128 stands for zero in the data rows.
Some points, one per row:
[037 147 142 189 117 171 117 076 197 190 166 097 068 163 153 202]
[185 104 122 107 140 098 165 150 084 096 098 141 185 124 127 081]
[255 076 104 047 146 086 137 171 014 042 111 158 198 078 135 061]
[047 155 139 164 140 161 143 099 182 183 167 122 084 149 135 174]
[215 086 089 094 122 091 100 166 058 024 116 157 163 067 122 110]
[098 143 151 140 112 134 094 101 162 170 127 103 113 146 121 128]
[206 099 119 092 121 101 120 164 087 059 129 156 151 079 141 128]
[255 048 111 027 150 028 215 210 000 039 076 208 255 075 118 021]
[138 125 136 132 126 119 143 145 144 130 114 120 128 143 131 123]
[144 119 118 119 136 120 163 134 108 126 136 145 147 111 106 112]
[255 074 088 068 138 091 110 189 027 018 107 188 179 054 134 090]
[165 105 134 106 116 112 132 145 097 097 107 140 152 120 127 101]
[016 168 133 199 105 165 104 075 210 186 185 078 037 141 136 209]
[105 149 143 153 113 142 128 125 154 170 126 119 104 157 140 149]
[176 098 125 107 121 094 100 145 097 097 129 144 162 105 135 109]
[061 134 137 155 127 153 124 095 176 161 136 109 087 150 127 142]
[170 102 117 101 137 116 126 156 099 083 130 168 145 098 127 110]
[092 158 144 155 113 144 111 108 189 180 136 111 110 164 125 138]
[069 160 133 151 121 165 117 111 171 179 124 106 091 159 146 155]
[186 114 132 102 149 096 138 158 078 084 109 162 159 093 130 107]
[172 096 092 098 112 128 115 164 095 044 133 139 140 082 128 142]
[000 156 151 190 118 196 078 062 255 202 183 089 032 167 130 231]
[060 139 137 168 121 169 123 101 181 164 163 117 082 130 140 171]
[037 161 151 184 125 160 107 094 204 187 161 096 072 167 117 188]
[186 092 120 085 148 107 166 139 071 083 098 141 170 100 119 078]
[255 068 114 032 156 056 179 201 000 036 071 202 233 083 109 001]
[112 133 136 134 137 134 136 128 142 140 129 122 119 133 121 129]
Here are 10 more points, each followed by its number:
[124 133 127 144 116 145 098 134 132 087 141 137 115 116 133 160] 0
[255 069 099 063 130 087 111 167 012 006 123 188 205 032 124 097] 1
[120 119 112 130 116 126 089 130 120 104 147 138 114 096 140 164] 2
[027 161 138 174 128 164 112 088 219 189 158 098 079 157 145 187] 3
[236 091 105 069 128 091 095 193 056 012 125 174 186 072 132 103] 4
[255 014 104 000 163 000 236 251 000 000 039 241 255 047 098 000] 5
[182 109 132 110 141 110 180 137 082 124 106 143 170 120 113 070] 6
[036 144 122 175 127 157 103 082 187 150 158 115 070 133 145 201] 7
[150 140 132 118 121 113 151 139 128 173 090 130 154 145 114 073] 8
[119 140 154 136 124 129 134 114 145 164 115 119 135 155 129 093] 9
Which of these numbered points is nearest to each point below by angle, seen from the average point of the first points? Its number follows each.
[143 129 132 117 131 117 138 143 118 141 094 121 143 158 119 093] > 8
[007 189 146 196 108 185 119 088 227 225 134 077 077 193 140 184] > 3
[058 174 143 153 117 151 116 100 194 205 130 077 094 187 151 157] > 3
[135 109 115 109 146 102 084 131 118 078 144 155 128 087 133 158] > 2
[096 127 130 135 145 140 111 112 141 109 163 140 110 115 147 147] > 7
[161 127 102 119 122 125 105 156 095 066 132 139 146 110 141 143] > 4
[255 028 094 000 162 001 255 251 000 023 015 207 255 093 077 000] > 5
[163 136 124 108 124 107 093 162 102 089 111 142 147 105 144 110] > 4
[138 142 127 115 124 116 132 130 103 137 110 125 163 137 121 090] > 8
[255 080 091 044 123 088 094 213 027 000 104 187 209 067 136 086] > 4
[157 132 134 100 141 109 148 142 111 152 083 138 161 148 128 071] > 8
[173 105 115 101 146 087 149 152 085 090 114 163 155 111 112 097] > 5
[255 096 079 063 131 097 124 199 042 020 080 151 202 098 121 065] > 4
[142 124 115 134 121 109 132 134 116 126 113 136 139 136 133 130] > 8
[166 135 123 113 129 107 158 138 115 149 093 132 158 148 097 081] > 8
[255 056 085 018 147 027 176 224 000 000 089 219 242 055 094 008] > 5
[160 126 122 090 113 108 119 149 112 096 129 140 126 102 105 140] > 4
[255 060 083 077 136 077 095 189 023 006 116 190 193 044 120 088] > 1
[153 135 122 117 124 113 170 129 101 141 095 120 151 146 115 087] > 8
[092 136 130 156 121 141 134 118 159 161 136 119 111 134 130 136] > 3
[106 145 140 134 119 133 144 121 136 166 116 103 126 153 154 101] > 9
[124 151 132 137 119 131 137 133 136 169 101 119 122 161 139 119] > 9
[255 073 114 032 146 041 158 200 014 040 085 200 241 078 110 012] > 5
[190 110 089 085 137 116 101 163 085 029 120 156 171 094 131 138] > 4
[126 128 129 134 120 141 107 135 125 103 142 132 111 126 137 149] > 0
[196 109 101 095 134 111 099 163 067 035 129 156 153 089 143 127] > 4
[120 135 124 138 128 127 093 125 120 111 155 133 110 103 131 158] > 2
[104 139 114 144 126 139 087 115 144 091 161 138 106 122 134 187] > 0
[159 143 132 114 136 115 160 134 099 148 083 117 148 160 138 065] > 8
[190 116 115 094 139 111 187 148 085 122 089 123 166 123 129 064] > 6
[255 052 112 027 142 032 226 214 000 056 054 186 252 085 087 000] > 5
[183 095 124 093 131 096 166 148 082 147 098 130 178 140 105 057] > 6
[112 136 114 138 130 154 092 126 157 108 152 140 097 119 131 169] > 0
[120 138 144 152 118 137 159 126 122 147 118 124 139 146 112 111] > 9
[130 138 148 126 123 131 126 133 130 138 124 124 130 134 133 132] > 9
[159 109 123 105 131 113 107 156 106 076 136 142 148 096 143 150] > 4
[239 099 116 065 145 081 187 154 034 136 054 143 206 132 113 017] > 6
[093 146 124 140 122 139 133 111 147 167 114 109 108 156 115 107] > 9
[115 128 124 138 114 123 128 138 136 165 105 123 125 134 133 125] > 9
[139 134 121 131 123 140 142 132 131 172 090 123 142 151 129 094] > 8
[236 091 111 060 136 078 122 169 053 038 085 166 181 070 117 064] > 1
[159 128 106 126 128 133 108 158 116 087 150 142 126 105 125 153] > 0
[204 091 123 081 152 084 201 156 050 123 084 137 176 147 120 040] > 6
[255 085 067 043 150 070 095 191 000 000 108 196 188 024 121 092] > 1
[080 151 138 150 115 153 121 103 183 195 125 115 107 163 122 141] > 3
[236 089 081 086 121 116 112 182 052 003 118 170 162 091 129 146] > 4
[175 121 104 124 121 115 084 136 096 065 140 153 133 104 128 126] > 4
[118 131 132 108 143 126 165 128 129 146 130 131 123 136 129 111] > 9
[075 136 131 165 112 165 117 087 155 128 162 132 089 132 145 197] > 7
